In the rows, 128 means zero.
Each path is a new rotation, seen through one point. The rows after it are directions, each followed by how far the rotation turns it, in degrees each step (0 if it stays put).
Each turn is a multiple of 5 degrees from 10 to 175, or 0.
Each row of a path follows its step; steps can be skipped.
Path 1:
step 0: [123 123 133 123 120 136 120 136 125 125 119 125 125 124 125 130 116 127
 125 124 125 135 128 124 128 131 121 130 133 123 128 123 124 118 139 134
 130 137 137 124 135 130 136 133 127 130 139]
step 1: [130 124 138 130 127 120 130 123 120 128 120 131 138 134 127 142 127 124
 122 131 128 130 127 129 129 131 138 126 121 129 122 135 124 134 129 124
 131 126 129 121 128 118 128 116 124 124 114]
step 2: [123 129 139 130 130 133 129 124 129 128 135 127 123 131 119 128 126 124
 139 135 130 121 132 131 137 123 135 129 128 138 131 119 133 134 120 131
 131 126 128 132 114 138 121 136 129 131 134]
step 3: [130 135 128 117 127 132 120 123 129 130 125 120 129 123 132 125 126 125
 133 120 144 130 132 123 115 123 115 129 127 125 130 130 132 126 125 130
 132 134 123 124 132 116 131 135 125 123 133]
step 4: [129 125 123 134 139 128 127 134 126 120 121 133 128 127 133 133 128 131
 113 124 131 131 116 143 129 136 132 129 135 133 132 134 122 134 125 121
 134 129 124 126 128 126 125 122 118 136 130]
step 5: [131 123 126 133 137 125 124 134 126 130 135 109 126 131 122 125 128 130
 130 135 122 133 130 116 133 126 139 128 131 128 122 126 120 128 133 139
 128 125 130 130 118 131 131 138 125 127 126]
step 6: [119 132 134 132 120 126 131 126 130 128 126 128 128 132 127 134 126 134
 125 114 135 116 134 121 130 123 121 134 132 130 126 137 129 123 130 131
 125 124 136 122 126 116 128 126 140 121 135]
step 7: [130 112 132 124 130 122 122 128 129 131 121 130 119 132 122 136 120 122
 127 133 125 123 119 136 127 129 122 127 126 131 137 118 133 127 127 124
 130 125 125 116 139 131 127 124 122 134 129]
step 8: [130 129 124 119 128 138 125 121 111 133 126 130 136 135 126 125 121 135
 133 127 127 134 121 120 131 127 134 124 126 127 126 127 128 135 125 129
 135 128 122 129 114 131 133 133 123 118 120]
step 9: [124 136 141 140 127 130 125 118 135 127 130 126 136 127 148 132 128 126
 126 131 131 128 131 129 130 120 132 130 137 132 136 130 128 128 127 132
 124 131 126 130 127 124 125 133 128 131 141]
step 10: [128 125 115 127 133 126 128 133 131 128 132 111 120 131 127 129 127 120
 128 134 137 124 122 137 117 127 132 142 119 126 132 131 130 123 124 122
 132 128 129 120 129 124 130 126 131 132 124]
Directions:
[129 128 127 124 126 127 128 128 127 125 128 128 127 126 127 126 129 127
 128 127 128 130 126 129 129 128 124 131 129 127 129 126 127 127 125 127
 130 127 129 124 130 129 128 127 129 128 130]	100
Path 2:
step 0: [125 132 120 136 133 120 134 129 125 128 135 130 127 135 137 134 128 136
 126 131 137 134 126 132 124 140 135 127 127 124 135 120 123 124 131 122
 125 123 125 131 130 121 125 128 136 117 133]
step 1: [130 132 126 137 139 137 135 123 128 132 135 131 140 124 126 127 135 131
 124 129 133 136 125 132 123 125 127 131 135 131 125 120 118 126 131 125
 131 124 133 136 123 129 139 137 131 128 132]
step 2: [127 127 123 134 130 132 135 125 130 129 134 137 127 138 129 124 124 122
 121 129 127 127 116 123 133 128 121 129 128 122 133 125 128 132 130 128
 128 121 129 139 135 114 140 122 130 130 133]
step 3: [135 125 133 126 127 137 135 129 137 131 130 132 132 128 121 130 130 125
 131 122 130 132 124 122 122 126 118 139 135 132 138 121 121 130 129 131
 125 123 133 125 135 133 128 117 129 139 129]
step 4: [124 124 122 130 128 129 139 126 129 128 134 128 125 137 133 120 132 128
 132 120 130 116 131 122 138 131 132 133 134 131 135 136 127 137 137 130
 124 133 128 123 129 130 130 115 130 134 129]
step 5: [127 119 127 125 131 131 128 126 134 120 125 124 119 124 125 128 133 126
 126 131 133 126 128 129 134 118 136 124 139 131 140 119 125 133 131 122
 128 131 131 125 123 136 118 126 130 140 129]
step 6: [132 115 126 128 125 126 130 125 129 121 129 118 118 131 133 134 125 143
 120 126 125 122 130 133 134 129 132 131 133 129 126 130 125 130 134 126
 123 142 132 136 134 126 127 130 128 127 135]
step 7: [129 130 131 128 129 127 121 125 130 128 122 125 127 124 130 127 123 134
 122 140 138 126 130 133 122 121 128 124 140 130 141 124 124 131 122 135
 123 141 124 130 132 133 136 135 128 123 134]
step 8: [133 120 117 138 129 127 129 133 127 125 128 124 123 129 129 130 127 127
 123 128 135 134 119 131 125 128 124 119 139 135 123 141 126 128 123 137
 125 131 130 126 134 121 133 130 123 115 128]
step 9: [132 130 112 129 135 120 119 136 127 132 140 129 135 128 120 135 128 124
 129 124 136 136 131 129 124 125 128 128 130 126 140 126 126 124 119 136
 122 129 124 132 133 127 130 130 127 131 130]
step 10: [129 125 117 130 135 123 131 126 114 130 134 120 141 128 126 124 133 125
 130 126 136 132 121 134 129 125 124 135 125 135 127 129 135 130 131 126
 131 131 139 130 136 124 127 122 133 125 122]
Directions:
[128 129 130 125 127 130 126 125 128 127 125 129 127 128 128 128 125 130
 128 128 127 127 126 128 127 129 125 128 128 128 127 127 129 130 129 132
 126 127 130 128 131 128 131 129 129 128 126]	80
[126 128 127 127 130 130 127 127 128 126 129 128 128 127 130 128 127 132
 130 128 128 129 129 128 130 125 130 127 127 130 128 127 130 126 131 126
 128 128 126 125 131 128 127 127 131 129 126]	60
Path 3:
step 0: [127 127 136 135 122 122 123 122 128 129 133 130 129 128 123 122 132 121
 129 138 137 124 122 130 136 124 123 122 122 127 135 128 125 130 119 138
 129 122 131 130 127 133 126 122 125 136 134]
step 1: [131 122 127 114 117 125 128 124 127 136 126 128 128 131 133 119 127 133
 127 133 128 125 130 131 129 135 124 136 132 130 123 121 128 118 128 123
 131 123 127 121 120 128 128 124 138 128 130]
step 2: [119 125 130 124 122 127 129 123 130 117 129 133 125 119 121 131 131 129
 130 122 126 126 131 121 120 130 124 130 118 124 129 129 126 126 126 134
 133 130 117 125 126 138 130 136 133 132 123]
step 3: [134 132 130 127 128 118 138 131 120 124 130 128 130 130 126 121 132 126
 139 120 125 126 128 119 129 131 125 130 128 131 117 125 131 136 125 129
 119 119 131 126 126 124 129 130 121 131 136]
step 4: [118 137 134 124 123 128 131 115 124 126 126 122 128 123 134 131 135 125
 132 132 136 125 133 133 122 123 132 127 135 131 124 127 124 127 126 132
 133 125 132 130 129 125 126 117 123 129 120]
step 5: [131 124 120 130 122 125 125 127 129 130 120 116 122 128 125 133 127 127
 134 129 136 125 118 119 132 130 125 137 131 121 133 129 128 129 134 131
 127 122 132 116 130 136 130 124 130 128 124]
step 6: [132 126 124 118 128 134 129 129 119 119 131 133 123 125 131 127 133 130
 130 120 134 134 125 131 137 131 136 125 125 124 127 126 126 124 118 138
 139 129 131 123 126 128 124 131 133 128 134]
step 7: [130 125 128 125 129 125 135 130 126 127 121 128 132 125 138 135 122 134
 137 135 124 124 124 120 123 126 124 122 122 135 130 125 124 129 123 133
 124 128 129 130 111 125 132 131 128 130 122]
step 8: [120 133 125 124 126 128 126 135 134 127 126 128 141 127 123 124 127 126
 135 125 131 123 119 134 119 121 126 130 129 133 120 128 139 125 125 135
 136 122 134 125 134 129 127 133 124 129 128]
step 9: [133 126 136 123 128 125 122 123 118 136 130 119 133 130 123 134 123 117
 126 122 126 131 130 123 120 125 127 132 131 118 130 127 121 127 129 132
 133 130 136 124 121 126 128 127 126 132 134]
step 10: [134 127 119 129 122 124 131 128 126 121 120 125 127 125 134 127 125 139
 133 119 130 130 130 136 122 128 127 126 141 124 126 138 123 130 118 123
 132 133 123 124 129 130 133 128 132 131 127]
Directions:
[127 128 126 129 126 127 130 126 127 127 128 128 128 125 128 128 126 126
 130 126 128 126 125 127 127 127 129 129 129 127 127 126 127 125 123 127
 129 125 129 128 127 128 129 126 129 132 129]	0
[130 127 126 128 131 130 130 128 127 129 127 128 126 129 130 126 130 128
 126 131 131 128 125 127 130 129 130 126 130 128 131 128 128 127 126 129
 128 127 127 129 128 132 127 127 128 128 126]	60
Path 4:
step 0: [122 124 130 131 128 124 125 125 126 129 130 120 128 121 119 124 127 123
 133 132 121 123 133 127 134 140 122 121 130 128 128 119 124 136 128 123
 122 119 126 122 119 131 120 136 129 130 129]
step 1: [126 133 128 130 128 134 130 120 127 117 118 120 133 131 128 130 124 126
 123 124 128 124 125 128 127 126 122 125 112 123 131 123 137 131 117 128
 136 132 119 130 129 120 132 130 128 124 124]
step 2: [128 132 130 132 130 126 120 127 126 134 125 137 124 140 130 129 125 126
 129 131 128 124 123 129 130 122 135 125 136 117 123 120 127 121 133 125
 141 130 131 117 124 122 133 126 123 132 132]
step 3: [133 126 125 131 126 126 122 124 128 128 139 115 125 132 129 137 125 125
 126 136 123 128 123 125 126 133 135 132 125 135 124 127 123 129 126 139
 123 122 135 131 117 131 131 135 133 136 131]
step 4: [130 128 126 133 126 125 126 125 139 129 130 123 130 126 118 126 124 128
 130 123 124 127 120 138 130 135 129 132 125 131 120 130 133 134 118 114
 127 135 127 127 137 125 133 126 136 119 127]
step 5: [124 131 139 135 123 121 128 118 124 127 123 128 125 127 122 126 126 136
 121 123 133 120 126 132 126 124 127 127 127 125 134 133 122 121 130 124
 138 118 135 124 129 131 123 126 121 128 138]
step 6: [128 132 123 133 134 131 131 127 131 129 124 124 140 130 129 135 118 129
 127 132 135 126 129 122 131 136 147 127 129 129 128 125 132 128 132 141
 127 129 126 132 128 135 127 120 121 131 129]
step 7: [129 142 123 128 127 133 137 127 126 131 137 139 126 129 118 127 128 126
 130 125 118 129 125 125 121 134 130 135 141 137 126 132 134 131 122 126
 129 128 126 124 124 125 132 129 132 126 131]
step 8: [133 125 129 132 125 127 122 133 133 130 123 128 120 115 123 126 127 138
 126 120 117 116 125 131 134 131 120 124 123 132 129 128 129 127 130 130
 128 131 131 133 118 127 117 132 124 132 133]
step 9: [130 129 130 127 133 124 126 126 132 132 120 126 135 130 121 125 122 136
 124 127 133 131 135 120 124 129 129 122 121 122 123 121 126 139 122 131
 124 119 116 125 134 118 129 130 120 127 131]
step 10: [125 140 130 127 133 127 132 129 117 123 133 129 124 136 132 132 126 132
 124 129 123 123 123 121 124 127 131 119 137 120 131 124 126 126 127 128
 136 138 123 136 130 131 134 132 136 123 134]
Directions:
[128 126 126 127 129 128 128 127 130 126 129 128 127 127 126 128 125 126
 129 128 129 129 131 126 132 129 130 129 126 126 127 130 124 131 131 131
 129 125 128 128 127 128 126 129 128 129 128]	125
[127 128 127 128 128 126 129 131 127 125 129 129 130 131 129 131 126 126
 129 130 127 126 129 126 127 129 129 126 132 130 127 128 126 129 128 128
 125 127 131 129 127 128 129 128 129 126 128]	100
Path 5:
step 0: [131 127 123 126 127 134 130 129 128 139 135 125 133 121 130 133 122 127
 129 126 130 123 134 120 130 134 116 128 130 131 131 125 126 114 122 135
 138 137 127 133 125 141 130 124 134 121 130]
step 1: [124 129 139 122 122 122 135 124 129 137 122 132 128 131 130 127 123 130
 115 122 133 121 131 127 126 122 122 133 131 127 131 136 127 129 131 130
 135 120 121 126 118 130 119 128 130 128 139]
step 2: [117 125 118 120 136 137 132 125 141 135 125 131 131 126 129 128 125 131
 135 121 128 127 126 129 125 123 135 121 122 127 129 125 133 124 130 131
 134 117 117 131 133 129 124 120 128 135 131]
step 3: [127 126 128 123 125 122 132 142 127 124 138 125 128 136 130 126 123 133
 128 127 125 127 134 137 135 122 134 130 128 137 141 130 135 119 134 125
 139 125 129 133 131 133 133 131 120 129 127]
step 4: [133 131 139 129 127 131 135 129 132 123 129 139 131 129 129 116 129 132
 125 132 131 127 126 127 133 120 142 127 129 115 128 129 118 130 131 130
 131 121 126 135 137 119 132 134 125 127 128]
step 5: [130 118 126 129 131 129 124 134 129 127 137 125 133 127 124 130 138 124
 137 126 118 117 125 125 140 130 134 127 124 115 128 121 131 131 137 139
 125 130 129 128 126 131 135 126 130 130 122]
step 6: [128 124 140 134 125 127 125 123 118 121 125 127 129 132 125 134 138 121
 120 130 134 126 122 131 136 129 132 133 139 129 143 121 128 121 128 132
 124 133 126 123 130 134 123 133 125 123 125]
step 7: [136 123 128 127 132 136 118 124 119 136 123 129 133 121 122 118 129 130
 128 133 123 136 113 119 128 132 131 130 127 129 133 126 127 136 126 133
 126 122 127 124 127 124 116 126 127 129 134]
step 8: [126 129 129 130 130 121 125 135 126 127 144 124 125 117 128 134 136 126
 130 122 124 137 121 124 124 127 115 128 133 133 129 125 136 125 120 134
 135 129 124 119 128 127 125 122 121 132 126]
step 9: [123 126 144 124 131 129 128 127 129 116 121 122 127 132 127 122 120 126
 132 131 128 137 126 135 122 125 113 127 134 131 133 137 121 134 127 131
 136 129 126 127 130 119 124 128 130 127 129]
step 10: [128 127 128 121 123 131 129 122 136 135 124 121 128 115 130 129 125 139
 145 126 127 141 126 126 138 126 125 124 127 126 120 127 127 136 125 127
 135 134 127 132 129 133 133 132 131 128 127]
Directions:
[127 129 125 125 126 131 128 129 127 128 131 128 126 129 127 129 128 131
 129 128 127 126 126 127 130 130 125 127 126 128 127 125 130 128 128 128
 129 129 129 127 129 129 128 130 129 129 128]	140
